In the rows, 128 means zero.
One turn or mirror swaps these rows in pairs. Which row does each one swap with?
Q_296: [137 119 139 107 160 122 119 128 121 120 163 121 146 146 106 122 111 156
 119 128]
Q_832: [114 142 114 116 102 104 132 121 128 137 161 120 164 149 133 133 160 138
 128 127]
Q_714: [156 121 137 122 129  81 113 106 111 130 147 133 101 138 144 119 127 128
 125 120]
Q_875: [107 154 142 120 123 126 140 121 123 126 151 121 147 125 125  98 111  94
 109 135]
Q_850: [102 140 144  99 119 124  99 132 135 135 159 113 140 102 137 125 114 136
 115 158]
Q_755: [143 141 133 122 144 119 123 100 104 110 140 116 162 137 129 141 114 153
 117 130]
Q_844: [149 142 154 131 135 101 119 106 122 114 152 128 110 124 149 132 121 141
 106 114]
Q_838: [102  94 131 103 137 107 118 133 106  99 146 116 111 104 121 118 118 128
 134 126]
Q_944: [125 121 131 116 140  98 111  98 124 126 163  99 117 153 168 136 143 136
 120 153]
Q_612: [120 141 148 116 111 130 126  98 119 108 148 131 130 124 118 108 108 110
 123 174]
Q_892: [102 134 125 109 146  89 127 103 135 123 156 104 127 161 142 147 154 133
 131 151]
Q_582: [106  96 141 101 135 130 138  90 130 114 150 135 145 126 137 103 123 132
 117 161]
Q_615: [112 145 145  83 151 115 127 140 113 105 152 160 123 139 152 135 127 119
 132 135]
Q_39: [103 141 120 108  86 108 120 107 126 101 145 146 123 134 140 147 125  98
 131 131]
Q_651: [119  97 117  96 119 111 139 104 107 128 149 143 128 139 142  93 129 136
 118 165]
Q_890: [117 125 110 133 120 106 145 134 120 133 117 130 145 130 142 147 106 112
 134 130]
Q_508: [146 138 135 110 121 104 126 102 113 116 130 131 102 100 137 137 134 121
 120 117]
Q_107: [149 126 144 114 142  96 117 125 127 116 156 127 111 114 164 137 118 125
 100 120]
Q_837: [ 95  99 126 127 115 114 133 141 121 117 158 117 127 167 109 127 117 115
 117 138]
Q_108: [107 127 123 133 128  93 120 154 119 144 131 130 131 122 122 138 104 137
 132 127]
Q_858: [ 99 132 152  91 147 110 121 122 124 116 160 162 131 122 162 129 126 129
 147 132]
Q_340: [110 135 116 138 132  92 124 127 129 119 129 105 130 142 132 106 139 121
  89 140]
Q_699: [112 126 118 100 112  96 123 109 119 125 158 116 170 137 127 132 144 151
 141 110]
Q_736: [111 116 135 144 102 113 139 138 102 117 173 112 114 144 119 132 120 129
 127 124]
Q_877: [112 121 122  94 106  94 127 107 125 105 163 135 132 140 140 153 128  93
 156 135]
Q_839: [149 143 151 120 144 105 123 112 109 112 163 128 151 126 103 115 122 146
 124 123]
Q_416: [109 127 125  85 100 108 128 119 128 113 149 141 119 124 127 156 123 104
 152 123]
Q_759: [108 135 134 113 144  99 115 101 129 141 184  95 136 144 144 135 139 128
 131 162]
Q_306: [159 137 131 125 130 107 127 102 121 122 149 120  99 123 143 135 137 128
 104 121]
Q_720: [119  96 133  92 133 135 146 101 120 128 142 132 141 117 140  98 140 125
 126 147]
Q_561: [113 147 120  95 104  95 118 125 111 137 155 130 161 143 145 142 152 145
 124 131]
Q_628: [110 141 146 137 123 130 121 120 129 129 158 134 118 123 138 112  96 100
 118 160]
Q_63: [122 106 125 105 120 125 151  92 117 115 148 114 147 132 131 101 157 129
 117 143]
Q_631: [112 106 142 125 116 104 129 131 101 138 159 129 118 166 104 140 126 112
 114 132]
Q_352: [117  87 135  98 138 124 126 110 135 119 157 121 147 130 155 111 135 127
 105 162]
Q_731: [135 135 133 101 126 102 104 111 144  96 132 108 140 143 129 100 118 103
 125 129]
Q_330: [100 115 117 116 140  91 133 138 121 148 133 115 145 133 112 134 102 129
 141 133]
Q_790: [107 138 131  72 143 112 129 137 122 117 149 148 127 127 167 127 131 129
 140 139]
Q_112: [115 131 112 109 119 111 106 121 107 104 179 131 138  94 126 107 127 139
 109 137]
Q_322: [106 125 155 121 119 132 125  88  98 112 154 134 141 123 134 126 105  95
 117 142]
Q_804: [111 143 135 108 135 102 121  97 142 121 179 109 127 164 150 141 137 141
 115 152]
Q_208: [138 133 139  86 112  97 137 117 140 100 143 151 150 143 133 123 111 106
 121 121]
Q_989: [114 132 127 108 140  96 110 101 136 131 187 107 122 152 149 138 154 117
 122 144]
Q_360: [117 120 120 130 125 100 144 145 109 142 130 131 138 135 130 135 105 137
 149 152]
Q_507: [ 85 136 148  92 135 101 133 131 104 117 156 148 115 125 159 136 140 126
 139 131]
Q_345: [131 130 137 116 152 110 126 135 147  86 176 128 144 146 126 126 124 107
 120 125]
Q_90: [129 121 128 121  91 110 101 106 123 126 180 123 149 114 135 132 136 147
 128 150]
Q_396: [106 118 139  83 154 102 133 118 107 120 152 158 125 126 168 122 129 120
 120 134]
Q_652: [136 129 126 115 145 134 102 121 116 102 157 112 133 120  99 141 122 143
 134 134]
Q_359: [105 119 124 116 133 102 132 130 130 142 109 139 144 137 103 133 114 128
 128 142]
Q_348: [100 120 126 139 108 121 121 150 103 118 156 128 114 159 120 137 127 116
 115 134]
Q_682: [107  92 129 119 107 124 125 125  99 132 160 115 135 150 113 149 132 125
 112 117]

Q_699 pairs with Q_39
Q_651 pairs with Q_714
Q_582 pairs with Q_844
Q_875 pairs with Q_652
Q_330 pairs with Q_348
Q_612 pairs with Q_839

